One turn sends every row of this set to another row. A few are shown first. Where does it send the rows asked after them?
K_303: [ -2.5  12.1  -7.5 -13.4 -13.8  -5.1   2.6 -28.7  -9.4  14.6   2.2   4.9
   7.0  -2.2  25.4 -19.1  -7.6   5.2  -8.7 -10.4]
K_956: [-10.7  -7.4 -16.7 -11.5  18.8   9.6   7.4  10.6  11.7  14.5 -12.6  26.5
   2.5  -7.0  18.3  18.3  -5.5  -5.2  -0.6  -2.3]
K_607: [ 13.9   4.3   7.5  -6.9  -9.0  21.6  -4.9  -7.4   6.0   7.8  10.9 -22.6
   2.7   0.4 -35.6  -7.8   4.1  -0.2 -10.1  -8.0]
K_254: [ -7.4  -9.7 -16.7 -14.9  14.4   8.2   6.9  13.0  14.5  15.3 -13.6  26.4
   8.5  -1.2  16.9  14.9   2.3   1.0   5.5  -1.4]
K_473: [-10.4 -19.1   5.5  12.5  -8.3  -7.6  16.4   6.1   4.4  22.6  18.4 -26.1
  -4.1   8.0  -9.4   4.8   9.5   1.8  17.0   7.4]
K_944: [  5.7   3.2  17.5  14.5  10.8  10.1   4.3   1.8   4.0 -20.4 -16.8   3.5
 -11.7  -0.9 -18.9  20.9 -12.9   1.4  -1.8  18.4]
K_316: [  8.2   4.0  12.9  -7.8  -8.4  21.6  -2.4  -5.8   6.0  11.0   6.9 -27.2
   0.7   1.5 -31.8  -6.9  -1.9  -1.6 -17.3  -8.8]
K_321: [  1.3  12.9 -11.7 -11.9 -13.2  -4.9   0.8 -29.7  -9.3  12.4   5.4   8.2
   7.2  -4.3  23.2 -18.6  -5.2   5.0  -4.2 -10.4]
K_133: [ -6.2   3.9  -9.2   2.7  10.6   4.4 -11.6  -2.3 -10.2 -30.8  25.5   3.7
   0.7  -7.2  25.0   3.8  10.8  11.3   5.9  -5.1]
K_2: [  8.0  -1.6  21.2   7.3   3.1   8.0   5.0   7.0   8.4 -18.0 -21.0   0.6
  -0.9  10.7 -19.2  15.1  -2.0  11.9   4.4  20.5]
K_993: [ -1.0  13.6 -10.9 -10.4 -11.9  -4.2   0.6 -30.8 -10.3  13.0   4.8   7.5
   4.6  -6.4  23.8 -17.1  -8.2   2.4  -6.9 -11.1]
K_931: [  0.3  12.1 -10.2 -13.3 -14.2  -5.3   1.0 -29.0  -9.2  13.7   3.8   6.5
   8.2  -2.9  23.7 -19.1  -4.4   6.1  -4.8  -9.9]
K_176: [-12.2  -8.5 -14.4 -12.9  18.0   8.5   8.1  11.5  12.6  16.0 -14.8  24.8
   3.5  -4.3  18.9  17.1  -5.0  -4.0  -1.9  -2.7]
K_492: [-17.7  -3.9   9.2 -10.0   2.3   0.2  -3.9   8.1  -4.8 -19.0   9.7 -10.0
   9.9  10.9  33.2  -3.3  12.5  21.9  -5.3  -2.8]
K_721: [ -9.8  -9.6 -14.5 -15.8  14.8   7.8   8.2  13.6  14.2  16.6 -15.3  25.1
   8.2  -0.2  17.7  14.9   0.3   1.1   2.1  -1.2]
K_489: [-16.4 -19.2   9.4  12.8  -6.0  -7.2  18.4   6.2   3.4  24.9  15.6 -29.3
  -7.6   6.7  -6.6   5.5   3.2  -1.4   8.7   7.3]
K_325: [ -4.8   1.3  -5.8  -2.4   5.2   2.1 -11.1   1.4  -6.9 -28.3  22.0   1.8
   7.7   1.4  25.1  -0.3  17.3  18.7   9.6  -3.8]
K_40: [ 11.1   3.7  10.1  -8.2  -9.6  21.1  -3.2  -5.4   6.5  10.2   8.3 -25.6
   2.6   2.2 -33.7  -7.9   2.0   0.4 -13.5  -8.4]
K_948: [ 15.1   6.1   4.2  -4.7  -7.7  22.1  -5.9  -8.8   4.8   6.3  13.3 -21.2
   0.0  -2.8 -36.0  -6.2   2.2  -2.3  -9.1  -9.1]
K_954: [  0.2  13.6 -11.9 -10.7 -12.7  -4.4   0.5 -31.0 -10.0  12.5   5.9   8.3
   5.7  -5.6  22.9 -17.7  -6.9   3.2  -5.3 -11.2]
K_505: [ -3.6  13.2  -8.5 -12.3 -12.7  -4.6   2.7 -29.4  -9.9  14.3   2.7   4.9
   5.7  -3.9  25.1 -17.8  -8.6   3.3  -9.6 -10.9]
K_33: [  1.9   1.6  22.5  12.4   9.6   9.5   5.9   3.4   4.9 -18.0 -20.5   0.1
 -10.5   2.1 -16.2  19.8 -13.6   2.7  -6.1  18.6]
K_881: [  4.1  -1.9  24.9   7.4   4.6   7.7   6.9   6.9   7.9 -16.3 -23.3  -2.2
  -3.2  10.2 -16.6  15.7  -6.4  10.3  -1.8  20.7]
K_985: [  9.5   3.1  14.5  14.9   9.7   9.7   2.7   1.0   4.6 -22.8 -14.4   6.1
  -9.3  -0.8 -21.3  20.6  -8.5   3.0   3.8  18.7]
K_943: [ 12.3   1.4  13.8  13.1   6.7   9.5   2.0   2.5   6.2 -22.7 -14.3   6.1
  -5.4   2.9 -21.9  18.0  -3.3   7.0   8.2  19.7]
K_99: [ -2.6  13.3  -9.8 -11.2 -11.3  -4.2   1.7 -30.1 -10.3  13.9   3.6   6.6
   4.7  -5.8  24.9 -17.3  -9.5   2.1  -9.4 -10.7]
K_383: [ 14.0   7.0   4.6  -3.0  -5.2  22.8  -5.2 -10.0   3.1   6.1  13.8 -20.9
  -2.7  -5.8 -36.0  -4.3  -1.4  -5.2 -12.0  -9.8]
K_294: [-12.9   5.7  -6.3   5.2  14.9   5.0 -10.3  -3.9 -12.3 -29.4  23.3   1.3
  -6.2 -11.6  28.0   7.1   1.2   5.0  -3.8  -6.5]
K_591: [  8.1   6.4   9.3  -3.4  -4.2  22.7  -3.2  -9.0   3.8   8.9   9.7 -25.1
  -4.7  -4.8 -32.5  -4.1  -6.7  -6.7 -19.1 -10.3]
K_539: [ -3.5 -15.2  -5.3  19.2  -3.7  -5.6  12.2   0.0   1.8  16.4  27.4 -18.0
  -8.7  -2.1 -13.9   8.3   9.0  -3.4  24.1   6.3]
K_441: [ -8.4  -7.0 -19.7 -10.4  18.6   9.8   6.3   9.5  11.6  13.6 -10.7  29.0
   2.9  -7.1  16.2  18.1  -3.3  -4.3   2.4  -2.6]
K_922: [-25.2   0.8   9.0  -2.2  12.6   3.6  -3.4   2.9  -9.9 -19.9  11.2 -10.1
  -3.9  -1.3  35.7   4.2  -4.4   8.3 -18.1  -5.9]
K_352: [ -4.9 -17.6  -0.7  15.1  -7.6  -6.8  13.9   3.6   3.6  19.1  23.2 -21.5
  -4.3   4.1 -12.0   5.9  11.7   1.6  23.3   7.5]
K_888: [ -9.3  -2.1   1.5  -7.7   1.5   0.7  -7.9   6.3  -4.8 -23.4  15.3  -4.0
  11.9   9.0  28.7  -3.3  18.7  23.2   4.9  -2.4]
K_918: [-19.5 -16.9   9.4  16.0  -2.3  -5.8  19.1   4.0   1.4  24.5  16.6 -29.5
 -13.3   1.6  -5.2   9.0  -3.4  -6.9   4.2   5.1]
K_875: [-17.8 -14.3   4.4  20.0   1.2  -4.4  17.1  -0.1  -0.8  21.2  20.3 -25.5
 -17.3  -5.2  -7.0  11.8  -6.9 -11.3   5.1   4.4]
K_497: [-11.9  -9.6 -13.3 -14.7  16.1   8.3   8.6  12.9  13.4  16.6 -15.9  23.7
   5.9  -2.0  19.2  15.8  -3.2  -1.4  -1.2  -2.0]
K_195: [-23.9  -2.0  12.7  -7.0   7.1   1.9  -1.9   7.0  -6.7 -17.7   7.6 -13.3
   2.9   6.8  36.0  -0.3   2.9  15.9 -15.0  -4.3]
K_953: [ -6.2  -7.1 -20.2 -11.5  17.5   9.6   5.2   9.9  12.4  13.0 -10.3  29.8
   5.6  -6.1  15.3  17.0  -0.6  -3.1   5.6  -1.8]
K_999: [ -6.0 -12.3  -5.8  22.4   0.4  -4.7  11.9  -2.0  -0.7  15.5  28.1 -17.9
 -13.9  -7.6 -13.2  11.5   2.6  -8.7  19.5   5.3]
K_432: [  7.1   5.0  12.2  -6.0  -6.1  21.8  -2.2  -7.4   4.7  10.7   8.1 -26.7
  -2.3  -1.7 -32.0  -5.6  -5.2  -4.4 -20.0  -9.5]
K_868: [-20.6   4.6   1.3   2.9  15.9   4.8  -6.3  -1.4 -12.1 -24.8  17.6  -4.4
  -8.0  -8.6  32.7   7.0  -4.7   3.7 -13.5  -6.8]
K_718: [ 10.7   6.7   6.4  -2.4  -4.1  22.6  -5.0 -10.1   3.1   7.1  12.2 -22.1
  -4.9  -6.9 -34.0  -3.2  -4.5  -7.5 -15.6 -10.2]
K_741: [ -5.9  -8.7 -19.1 -13.0  15.5   8.3   5.8  11.8  13.5  13.4 -11.2  28.6
   7.3  -3.5  15.4  15.7   1.9  -0.7   6.8  -1.4]
K_653: [ 11.7  -0.4  17.1   9.2   4.4   8.5   3.0   5.2   8.0 -20.7 -17.0   4.4
  -1.8   7.6 -21.2  16.1  -0.3  10.6   8.1  20.6]
K_511: [  1.2  -0.8  25.3   9.4   7.4   8.3   7.2   6.0   6.5 -15.8 -23.5  -2.1
  -7.5   7.0 -15.9  17.6 -11.3   5.9  -5.7  19.7]
K_986: [-11.9 -12.7  -1.9  22.8   2.3  -3.8  13.9  -2.2  -1.5  17.5  25.7 -20.6
 -17.6  -8.9 -10.5  12.6  -4.0 -12.8  11.3   4.6]
K_616: [ -1.4  12.1  -8.7 -13.4 -14.3  -5.4   1.4 -28.1  -8.7  14.5   2.6   5.7
   8.3  -1.8  24.2 -19.6  -5.6   6.0  -7.0 -10.5]

K_986 goes to K_999
K_607 goes to K_40
K_511 goes to K_33
Where do these go?
K_956 goes to K_441
K_616 goes to K_303
K_133 goes to K_325

One turn sends every row of this set to another row. A few are shown first. Where does it send the rows asked after them?
K_268: [ -9.9  -0.9  10.0 -14.3 -14.2 -19.6 -21.9 -29.9  17.0  -1.0  -8.1   1.4
   4.7   0.5]
K_331: [-23.7  28.6  18.5  12.5   4.5  15.1  15.9  -2.3  -6.0  -4.2 -10.1 -27.1
   2.8  15.4]
K_806: [-14.8  -6.2  -2.7 -12.2  -8.4 -18.4 -22.6 -24.9  11.0  10.2  -3.2   1.2
   7.7  -0.7]
K_389: [ -2.2   1.0 -15.1  -0.7   0.8 -17.9  -4.6 -23.7   8.4  15.3  10.0  12.4
   7.6   2.2]
K_456: [  0.2   2.8   5.2 -13.4 -13.9  12.0  -7.4 -24.4   5.9 -14.7 -32.9  -0.4
  22.9  -1.6]
K_890: [ 15.2   9.6  -8.6  -8.3  -5.1   6.9   3.0 -26.9   6.0  -9.9 -23.7   7.1
  25.5  -3.0]
K_335: [-33.1 -11.8  11.8  -5.8 -17.3  -1.0 -19.8 -15.9   6.1   6.1  -4.8  -0.4
  -0.2   7.9]
K_558: [-18.5 -12.9   0.4  -1.1  13.9  14.5  11.7  -9.5  26.6 -10.2 -21.2 -18.4
   1.3 -14.4]
K_56: [-10.7   0.4  13.0  -3.7 -18.5  27.7   1.8 -16.2   0.5 -15.7 -29.0   1.7
  15.9   6.6]
K_209: [ 13.0  11.7  -8.6   4.6  -3.5  19.0  18.6 -20.7   0.7  -9.1 -13.8  14.3
  20.1   5.2]
K_239: [-13.3  35.8  22.6 -26.2   1.0  -7.4  11.6  -9.3   2.9   3.8   8.4 -23.3
   6.0  -1.1]
K_903: [ -6.9  -7.6 -10.3   2.5  21.1   9.6  18.9 -12.1  27.2  -6.9 -14.8 -12.8
   3.7 -15.3]
K_765: [-22.9  -0.1  16.9  13.2 -16.2  11.8   8.8 -13.7   4.7  -0.7   9.5  13.2
  -9.9  19.3]
K_247: [ -9.9  37.5  19.1 -23.1   3.4  -7.4  15.8  -9.5   2.2   5.6  11.8 -21.1
   5.7  -0.6]
K_154: [-11.3  -9.8  -5.6  -2.9  18.0   8.2  11.6 -13.0  28.0  -8.9 -19.8 -17.4
   4.5 -17.3]
K_666: [-12.9  37.6  20.6 -19.4   3.1  -2.5  19.5  -7.0   0.1   5.3  13.7 -19.7
   4.0   2.5]
K_341: [-29.1  -6.2  24.7  -4.4 -22.1   2.0 -13.9 -19.1  10.6  -4.4  -6.6   1.1
  -4.8  10.9]
K_692: [-12.5  -0.2  -8.8  12.6  -2.5   0.7   9.5 -14.2   1.8  14.3  17.5  17.1
  -0.8  12.6]
K_663: [  3.8  37.3  -3.1   2.3  17.8 -12.5   9.7 -16.3   1.9   1.9  -9.2 -25.1
  15.0   1.8]
K_385: [ -2.9   6.2   4.6   7.1 -12.4  31.8  18.0 -13.9  -2.4 -12.8 -17.1  11.2
  13.9  11.2]
K_136: [-19.4 -11.5  -0.2   4.9  14.8  19.7  18.8  -6.6  24.1 -10.1 -16.6 -14.6
  -0.7 -10.7]
K_886: [-12.4  -8.1  -6.6   7.0  19.8  16.7  23.5  -8.1  24.2  -7.7 -12.5 -11.8
   0.7 -11.7]
K_705: [ -8.7  29.8   8.9  -8.6   8.6 -12.6  -6.8 -16.5   4.6  -2.5 -22.7 -35.4
  15.3  -0.4]
K_724: [  7.3   8.1  -6.4  -3.7  -2.3 -22.6  -3.6 -31.2  15.2   5.6   6.7  12.7
   6.1   1.8]
K_521: [ -5.4  36.4   2.2  15.3  15.2   4.9  23.9  -7.4  -4.5   1.5  -2.0 -20.1
   7.4  11.9]
K_574: [ -0.6   8.8  -2.2  13.3  -4.1  -3.0  16.0 -21.1   7.3   5.8  17.5  20.0
  -2.7  13.3]
K_860: [-17.2  35.0  24.7 -20.5  -0.3   0.0  17.1  -5.7   0.5   3.7  11.3 -21.4
   2.5   3.1]
K_458: [-26.3  24.3  22.8  -2.1   0.4   4.2  -3.3  -8.1  -0.8  -6.4 -22.5 -36.3
   7.3   7.7]
K_95: [-31.2  -8.1   8.3   9.3 -13.4  10.9   0.6  -9.5   0.3   9.1   8.7   9.6
  -5.7  16.1]
K_231: [-17.9  34.2  25.5 -24.1  -1.2  -2.4  12.1  -7.2   1.3   3.2   8.3 -23.6
   4.0   1.0]

K_574 goes to K_765
K_231 goes to K_239
K_389 goes to K_692
Where do these go?
K_209 goes to K_385
K_331 goes to K_458
K_886 goes to K_136

